In the rows, 128 means zero.
First come named moves, each a turn or a mirror, each shown by rows before and after it. For each pair of rows after them, which moves, in which order, take the first row to the second? The first pair is done for you.
move motof:
[115 125 117 126 124  81 129 148 133 124 140 108  98 136 140 149 121 133
 126 104]  ->  [113 124 126 128 120  76 131 141 132 122 149 106  97 133 136 153 124 134
 129 108]
[140  92 148 144 144 137 100 144 113  93 122  85 107 118 153 186 168  99
 128 126]  ->  [141  96 147 142 148 133 103 146 113  90 116  88 105 117 157 185 165  97
 131 124]
[124 121 149 140 126 123 131 122 119 155 141 124 136 108 121 147 149 130
 105 162]  ->  [129 121 108 131 142 127 113 141 110 154 112 126 150 112 138 143 127 126
  96 136]
move kemu:
[135 146 128 123  95 110 113 119 103 115 109 136  96 126 129 131 114 162
 111 140]  ->  [134 140 130 125  94 100 119 119 108 116 126 116  90 113 121 146 142 151
 111 124]
[122 104 149 115 139  78 136 132 137 135 144 145 105 130 112 142 131 133
 132 139]  ->  [121  98 130 103 155  88 124 149 137 138 129 139 116 127 116 144 134 125
 124 124]
[142  81 132  80 123 130 126 142 158 154 131 171 137 128 117 130  96 125
 129 135]  ->  [137  85 156  90 109 120 135 122 157 151 147 165 122 127 112 130  97 129
 137 144]
[154 164 143 138 155 161 146 118 141 125  99 102 147  99 106 122 116 145
 129 116]  ->  [150 165 157 143 142 157 148 109 138 119 109 102 139 100 104 116 115 150
 130 122]
move tiv:
[122  95 149 127 114 113 148 100 123 139 172  92 125 110 107 148 138 131
 152 123]  ->  [137 125 111 137 127 172 151  96 104 134 123 133 162 125 120 103  86 137
 142 140]
[114 172 103 146 129 187 128 102 118 130 136 105 126 110 129 128 149 120
 116 107]  ->  [109 160 125 151 119 165 132  98 127 131 157  95 107 105 123 142 169 116
 125 110]
[170 153 107 102 166 133 108 127 144  92  90 160 133 126 115 107 139 112
 137 151]  ->  [157 128 121  94 161  94 109 137 155  99 121 133 111 112 106 137 179 106
 136 138]
[150 124 148 130 133 135 129 119 124 122 132 149 150 143 121 101  97 160
 140 179]  ->  [139 115  97 108 162 119 101 171 128 134 116 111 160 122 132 137 125 138
 117 117]
Pairs:
Between the rows of a pair lie 2 to 4 moves.
[122 155 102 114 111 114  59 188 107 113 113 112 134 115 109 170 168  97
 111 100]  ->  [136 188 119 144  95 171  83 144  94 100  98 175 157 146 105 106 112 125
 125 162] -> motof tiv motof
[142 131 160 137 131 140 138 114 142 132 132 165 138 140 119  89 120 145
 155 177]  ->  [124 118 101 110 151  87 100 155 132 133 112 101 117 114 145 149 133 119
 121  87] -> kemu motof kemu tiv
[139 157 107 142 120 164 131  87 145 140 109 126 124 120 137 116 117 120
 116 137]  ->  [135 124 100 115 125 106 119 124 151 145 107 111 104 113 144 156 133 110
 113 104] -> tiv kemu tiv motof
[121 131 133 139 133 123 128 124 120 116 153 108 108 131 131 151 162 126
 125 101]  ->  [114 137 134 150 127 122 135 108 113 105 147 119  96 145 132 140 143 132
 131 109] -> motof kemu kemu kemu
[ 89 132  89 107 156 119 121 162  95 112 102 133 123 117 168 149 141 100
  85 100]  ->  [ 91 159 128 147 108 126 142  96  88  87 132 138  85 126 163 120 108 118
 105 141] -> kemu kemu tiv kemu
[116 122 134 150  97 126 123  78 135 122 162 112  96 110 127 137 127 131
 132 129]  ->  [125 143 111 154 105 169 122  79 125 115 134 136 120 114 134 112 104 133
 123 138] -> kemu tiv tiv kemu
[132 159 150 152 109 165 155  85 136  99 150 160 129 135 118  87 100 139
 130 165]  ->  [133 120  74  98 171 125 108 169 137 125  96 137 153 122 145 138 121 116
 101  79] -> motof tiv motof kemu
[141  79 155  99 112  85 154 129 112 144 106 189 141 140 133 102  91 144
 151 168]  ->  [143  94 152  99 129 127 155 134 123 156 104 193 177 136 120  93 114 139
 147 177] -> tiv motof kemu tiv
[123 134 103 113 146 134 119 156 107 143 115 137 133 129 140 122 118 112
 128  97]  ->  [110 133 135 125 111  99 128 119 107 125 150 117  88 130 137 133 119 117
 137 107] -> kemu kemu motof tiv
[115 129  99  91 157 146 136 132 120 113  73 172 129 142 132 107  90 169
  97  82]  ->  [110  87 186  85 137 113 161 127 159 139 145 156 115 138  95 131 172 168
 121 125] -> motof kemu kemu tiv
[137 167 105 135 143 189 124 121 115 118  91 160 153 147 127  80  80 143
 126 136]  ->  [136 153  77 115 169 178 104 154 118 123  82 135 162 135 132 113 103 125
 106  92] -> tiv tiv tiv
[129 177  99 155 102 125 117 131  80 120 124 152 115 163 106  83  95 160
 144 157]  ->  [125 165  56 130 130 120  92 174  82 133 104 121 128 140 117 112 123 135
 119 104] -> kemu tiv tiv kemu
[135 121 173 138 113 125 149 114 137 130 132 153 128 136 122 105 132 145
 154 164]  ->  [134 112 146 124 114  88 137 130 121 125 104 152 116 148 144 113  94 148
 149 140] -> motof tiv kemu kemu
[127 125 121 133 118  81 132  96 109 101 102 159 101 151 157 123  61 145
 139 128]  ->  [132 131 124 143 122  97 131  94 109 100 100 165 110 152 154 112  55 149
 138 138] -> motof tiv tiv tiv
[120 107  91  99 150 100 135 176 131 166 138  91 139 111 133 170 163 105
 115 103]  ->  [123 128 165 134 117 148 179 120 136 162 167 139 145 130 101 119 155 131
 143 196] -> tiv tiv motof
[112 110 143 126  98  73 133 129 119 109 139 132  91 139 137 142 100 131
 123 128]  ->  [118 143  94 139 115 130 127 123 103  97 108 136 118 136 150 114  75 130
 108 115] -> tiv kemu tiv
